Families of rows that turns and mirrors carry onto each other, the same ones carrying the whole set onto itself: the rest of each named row's family, in list order:
5 families of 8 rows:
q340: 30,63,33,91,-12,334,68,-2,-65,-54,24,-324,353,299,207,-204,56
q828: -210,9,110,-81,139,243,-212,45,138,-78,-246,-146,156,328,132,-412,90
q937: 29,13,-20,-291,-57,28,52,70,-198,-116,-78,29,294,80,96,-188,-141
q808: -75,33,262,-1,94,235,-107,192,-28,-107,13,-305,479,166,103,74,-119
q995: 83,89,358,404,27,-52,35,-27,-305,-77,-101,-74,-80,5,6,0,61
q97: -48,32,237,-60,356,75,-318,-184,-184,207,-95,-127,-34,100,142,-166,12
q33: -134,3,-5,108,-72,38,146,90,-206,-36,-58,-246,421,202,82,-237,-138
q432: -96,59,-3,-87,108,54,-134,-39,-84,-101,-270,-60,313,274,126,-493,-2
q624: -12,-106,91,126,116,80,-50,167,-104,-83,-81,-284,352,261,214,-220,-367
q416: 198,17,257,259,152,202,71,-23,-290,-176,110,-111,50,86,98,146,22
q553: 28,-91,48,249,121,-143,70,75,-136,-324,-72,64,-89,188,-27,-73,-141
q918: 53,-19,257,154,45,24,105,44,-301,-79,37,10,-125,-58,-6,146,-87
q278: 9,-61,324,-85,-63,-152,-123,110,240,-90,-104,-141,55,-123,-149,-42,79
q605: 166,41,405,68,198,-124,-156,61,-325,-3,5,-198,220,77,206,93,13
q830: 268,-17,157,143,19,-35,-74,133,9,-363,-158,35,-37,132,99,-91,-296
q434: -45,-96,42,-152,143,74,-133,-123,153,-8,-148,-141,102,155,20,-467,191
q822: 100,111,83,-144,-70,165,-193,-8,93,-68,-304,-81,226,103,139,-438,-201
q422: 135,131,134,-109,-162,-102,-148,22,155,-3,-180,-255,161,198,191,-301,149
q281: 37,86,492,157,108,-44,-195,23,-46,-238,-310,45,70,-61,-94,-166,218
q379: 150,-143,354,-8,237,-149,-114,-72,-66,-139,-75,12,-41,-103,-81,-123,221
q31: -95,-3,520,328,121,67,-140,110,-2,-51,-163,-256,-29,138,78,-89,261
q537: 94,-103,437,389,172,-67,-97,89,-190,-13,-76,-222,-32,5,91,-16,-192
q575: 55,-1,325,299,-4,172,-40,32,222,-184,-82,-278,-17,163,16,-140,301
q663: -140,-3,311,109,140,224,-222,-79,-68,277,-201,-301,146,-21,81,-339,-149
q885: -18,17,24,-44,-7,72,113,37,-257,-212,-61,100,244,-44,-98,-44,-244
q982: -69,29,394,44,331,408,-211,-128,-121,19,-80,-156,213,11,22,-129,180
q166: 84,-48,105,-33,-70,14,44,2,-182,66,-51,-77,117,-160,-10,-117,-392
q897: 203,139,-29,107,-37,50,-55,-15,13,-145,-29,-105,-162,341,227,-45,-91
q882: -225,183,204,83,111,380,-171,-162,-122,106,-250,-108,171,72,0,-336,54
q673: -262,-5,359,322,143,154,-162,55,134,-107,-255,-222,87,162,-67,-270,167
q731: 39,-130,70,-235,218,85,16,-45,-246,-75,57,-31,364,-33,-3,-122,-76
q943: -184,27,34,-41,31,236,10,6,-220,156,-48,-272,297,246,207,-266,-68
q998: -139,-129,9,-211,173,41,-105,-39,24,43,15,-32,-5,-36,-112,-55,-227
q927: 120,-163,-81,45,-40,-55,163,42,92,-254,63,-89,-16,165,-17,-133,-19
q234: -2,-151,25,86,17,-67,157,230,-114,-280,44,-87,100,242,84,7,-180
q100: -78,102,253,218,136,387,-200,66,188,-175,-56,-181,-41,240,48,80,-46
q571: -11,3,411,265,189,196,-318,120,193,-191,-302,-216,93,213,123,-259,-65
q249: 141,10,382,109,105,-94,-129,68,-41,-277,-187,95,-206,61,29,-56,159
q32: 157,86,468,96,-39,41,-212,-24,61,-37,-290,-38,-70,-206,-51,-190,-26
q510: -180,108,435,-45,94,299,-230,-40,10,73,-255,-107,97,-50,-23,-222,212

Which other rows belong to the same family as q897? q808, q97, q278, q605, q422, q998, q100
Which other rows belong to the same family as q537? q624, q830, q822, q663, q166, q571, q32
Which other rows belong to the same family as q673? q995, q33, q432, q553, q281, q885, q882

Families of rows that turns and mirrors carry onto each other, the same ones carrying the whole set onto itself: the rest of each named row's family, in list order:
4 families of 4 rows:
q229: -537,205,-303,78,27,-260,-2,241,-19,63,87,-94,154,162,78,236,-141,-223,72,75,202,-241,339,181,389,-44,461,-389,-112,59,117,-197,-20,210,-79
q726: -520,545,-226,98,172,-340,24,295,-72,-45,-60,-154,25,108,258,80,-144,-332,5,91,176,-166,164,42,441,-64,372,-167,101,81,171,-178,-225,111,-100
q685: -485,263,196,-422,39,-329,200,57,-220,-24,133,321,293,-101,-1,142,-132,-1,31,160,237,-383,99,31,99,32,87,-235,-43,130,146,-40,51,277,279
q946: -290,190,303,-141,145,-268,256,325,311,268,249,28,-233,-244,-92,-160,-305,-264,87,76,219,-301,-59,124,448,13,145,-158,142,-145,265,-89,166,117,34
q633: -177,382,390,-131,284,-291,297,142,188,190,286,-134,-215,-47,-106,-62,-295,-273,212,35,187,-319,65,211,476,17,-24,-247,61,-106,378,-196,2,219,-65
q986: -70,312,-112,-71,167,-318,115,344,85,-30,-215,50,169,98,7,-96,-68,-69,229,-10,153,-491,-185,-97,323,-470,406,-55,-41,-244,374,-64,23,388,129
q931: -367,422,-265,21,140,-27,63,93,-28,209,128,-211,165,121,-34,171,-279,-295,-44,168,119,-229,65,308,343,-146,373,-335,87,-59,349,-325,-121,35,-153
q562: -379,426,105,-281,111,-111,204,70,-178,-101,279,366,189,-195,-169,-27,-51,125,93,-44,9,-496,-42,5,120,-191,207,-153,-156,75,355,14,-37,178,239
q959: -195,245,16,-183,197,-263,12,370,-50,-52,-178,-59,253,159,114,-20,-82,181,281,-207,125,-548,-171,17,412,-233,492,-83,220,-161,117,-182,-36,198,13
q263: -140,351,-37,-176,179,-221,256,151,-13,-87,-159,-51,146,44,149,-126,-49,37,231,0,235,-608,-97,-87,41,-330,529,-201,-11,-232,222,-135,49,518,-38
q791: -414,385,190,-455,95,-65,242,290,-283,-143,97,167,23,-87,-118,25,-26,-71,134,55,201,-343,141,-221,225,-98,29,-75,68,259,167,-28,-28,302,192
q199: -492,331,-151,8,95,-137,-172,66,-76,50,124,-40,115,240,184,100,-191,-238,-134,131,179,-255,241,312,465,-86,396,-392,91,-123,252,-255,-160,264,-94
q214: -143,353,-110,-185,325,-416,216,385,-64,31,-102,-53,82,239,-84,-227,-169,45,260,-5,261,-493,-176,-16,403,-344,475,-215,-15,-318,123,-51,72,262,156
q671: -185,274,463,-166,148,-227,62,285,227,236,322,-136,-140,-91,-53,137,-295,-175,-40,-109,175,-396,16,101,376,25,86,-102,111,-23,31,-9,-97,74,-80
q508: -446,340,210,-535,109,-172,118,1,-48,-62,195,318,227,-96,-47,211,56,-101,184,40,126,-454,99,-98,50,-149,289,-255,-120,161,210,-19,74,150,132
q634: -309,371,350,-41,84,-277,190,150,273,222,332,25,-197,128,-74,-83,-454,-335,52,39,83,-479,203,108,238,109,175,-137,106,-68,358,-262,-20,311,-83

Which other rows belong to the same family as q726? q959, q791, q671
Which other rows belong to the same family as q562? q931, q263, q634

Families of rows that turns and mirrors carry onto each other, the same ones carrying the whole set onto itself: the rest of each named row's family, in list order:
4 families of 8 rows:
q776: -82,-138,-65,227,-164,-113,-223,182,223,-39,49,101,32,-5,-180,164,259
q408: 67,-219,-152,-146,-13,-226,242,-106,23,336,-115,53,22,-356,-86,88,62
q579: -10,-56,-250,-94,-332,-210,342,-25,128,261,91,179,55,-253,92,-74,404
q240: 96,-164,-70,-169,-201,-102,85,30,-167,224,-116,-20,157,-185,38,179,-43
q220: -112,30,181,-9,78,-154,-120,-45,141,-84,-145,191,-289,-382,-27,-74,302
q804: -176,-195,217,-292,-61,-233,-291,118,177,-27,-177,-57,-17,-221,-104,220,309
q630: -255,-7,29,-138,144,-160,-67,-35,214,-56,-119,76,-202,-465,-186,98,402
q535: -101,-10,-125,-287,-160,-151,355,122,98,73,-22,125,89,-190,93,-262,395
q696: -123,-150,39,-67,78,-90,-77,-47,-42,-137,134,205,210,-434,201,51,517
q980: 147,-78,-92,-97,68,-88,128,-190,-41,251,-49,135,87,-309,158,167,47
q456: -117,19,34,10,-35,-12,-276,94,15,-157,83,123,177,-243,163,17,567
q426: -58,27,-222,10,-148,-168,357,55,50,305,91,150,149,-237,-63,-68,367
q557: -104,-42,-92,264,17,-193,-181,157,154,-22,133,37,167,-239,-66,283,315
q77: -157,-71,-8,166,-74,-219,-237,65,211,-34,199,-2,-37,-233,36,354,273
q971: -211,-10,24,-52,-165,-53,-280,-13,71,-165,122,131,-1,-345,153,142,589
q512: 107,-203,-141,-170,-276,-229,195,-150,2,351,-72,70,-46,-347,37,157,94
q500: -316,-80,-146,-204,-9,32,-90,32,22,-250,-9,175,88,-370,-16,66,529
q845: 320,-118,132,-89,-229,-336,62,75,66,42,-223,66,69,-389,139,-124,274
q159: -145,120,-238,-167,-216,-69,194,8,59,123,-248,401,22,-189,74,-85,274
q566: -37,-25,-110,-166,-234,-192,365,141,207,194,58,-8,74,-164,-219,-46,443
q34: -24,-57,-119,-302,-409,-114,119,-90,118,266,-170,248,-106,-109,117,-97,303
q952: -287,-252,171,-260,-172,-233,-84,127,89,61,-11,-4,128,-240,-232,340,368
q944: 240,-210,-103,1,-320,-310,123,180,6,70,-210,-22,89,-321,-69,11,67
q585: -253,-29,6,-86,2,-128,-125,-68,238,-125,76,23,-283,-409,-65,113,453
q817: -276,175,34,-28,-49,-22,-60,133,70,-182,-22,80,-179,-302,-112,-72,435
q883: -14,-127,-79,-351,-318,-91,16,8,92,193,-333,263,20,-80,6,-173,335
q735: -186,-148,183,-72,-83,-373,-130,239,46,-72,-47,-34,182,-359,18,342,197
q133: -184,-249,156,-180,-175,-295,-306,75,232,-96,-16,-29,-54,-295,23,308,357
q988: 245,-114,45,-25,-364,-219,-46,114,-77,181,-182,117,195,-183,159,-126,240
q930: 274,-192,-63,-42,-446,-231,53,17,4,208,-46,45,40,-201,179,-71,206
q171: -42,-9,-191,-216,-367,36,-18,3,117,178,-240,319,117,4,-55,93,346
q212: -91,-187,-12,79,40,-219,-243,162,191,-131,-50,3,9,-137,10,234,21

Which other rows belong to the same family as q804? q408, q630, q456, q426, q557, q883, q988
Which other rows belong to the same family as q845? q776, q220, q696, q980, q566, q952, q171
Which other rows belong to the same family as q930? q579, q77, q971, q512, q34, q585, q133
Which other rows belong to the same family as q500? q240, q535, q159, q944, q817, q735, q212

Families of rows that turns and mirrors carry onto each other, the same ones carrying the whole set onto itself: the rest of each named row's family, in list order:
8 families of 4 rows:
q521: -183,73,321,65,6,-147,87,115,-229,-43
q332: 157,283,19,89,-35,-92,-25,67,-375,-207
q251: 17,-92,389,42,-46,-148,-195,-95,214,-67
q152: 458,-31,89,-67,45,-23,-222,-13,-28,-137
q538: -272,19,321,-2,-65,-255,-113,-82,-220,-151
q561: 34,-147,405,25,-15,16,-212,-58,182,-156
q843: 83,-115,368,30,53,-217,-237,31,182,-60
q737: 14,-176,465,-192,8,-151,-169,-25,-14,-48
q413: 448,-73,285,232,-8,59,-198,-43,-152,-206
q150: 59,197,138,138,-44,-48,-91,-31,-491,-286
q678: -277,134,358,31,9,-62,-95,32,-221,-81
q275: 175,136,98,111,-180,-100,-30,-95,-463,-158
q934: -150,65,364,-97,-55,-118,40,28,-371,-102
q293: 181,239,39,38,18,74,15,104,-330,-232
q17: -230,46,207,-98,-187,-157,-14,-104,-120,-132
q878: 148,272,-32,43,-69,-119,-23,-24,-356,-136
q683: 487,11,146,173,51,-79,-221,-20,-141,-85
q304: 264,149,196,-21,-3,78,-30,45,-441,-244
q860: -238,138,261,9,-47,-245,4,57,-128,-92
q193: 464,0,207,173,-20,9,-258,-81,-5,-178
q464: 438,-81,296,-116,68,51,-256,-10,-93,-190
q363: 96,-200,365,-37,27,-259,-162,-4,56,51
q515: 425,0,150,-5,23,-29,-392,-88,-166,-105
q459: 480,32,141,125,63,-77,-272,35,-75,-180
q976: 89,-101,393,111,105,-120,-194,15,182,-37
q711: -259,149,223,-17,-35,-148,1,18,-43,-82
q194: -235,155,245,49,-156,-200,9,-71,-161,-97
q793: 99,283,44,-9,-31,73,-160,-5,-398,-211
q502: 45,-154,470,41,53,-153,-334,-43,14,22
q301: 71,-169,367,-15,38,-149,-336,-111,103,-180
q543: 398,0,185,122,65,54,-318,-73,-174,-317
q756: 215,267,56,164,-129,-41,-39,-58,-375,-207

Which other rows belong to the same family as q193? q251, q194, q756
Which other rows belong to the same family as q301? q538, q150, q543
Which other rows belong to the same family as q678? q515, q793, q502
Which other rows belong to the same family as q152? q521, q293, q363
Which other rows belong to the same family as q304? q737, q934, q464
Which other rows belong to the same family as q413? q561, q275, q17

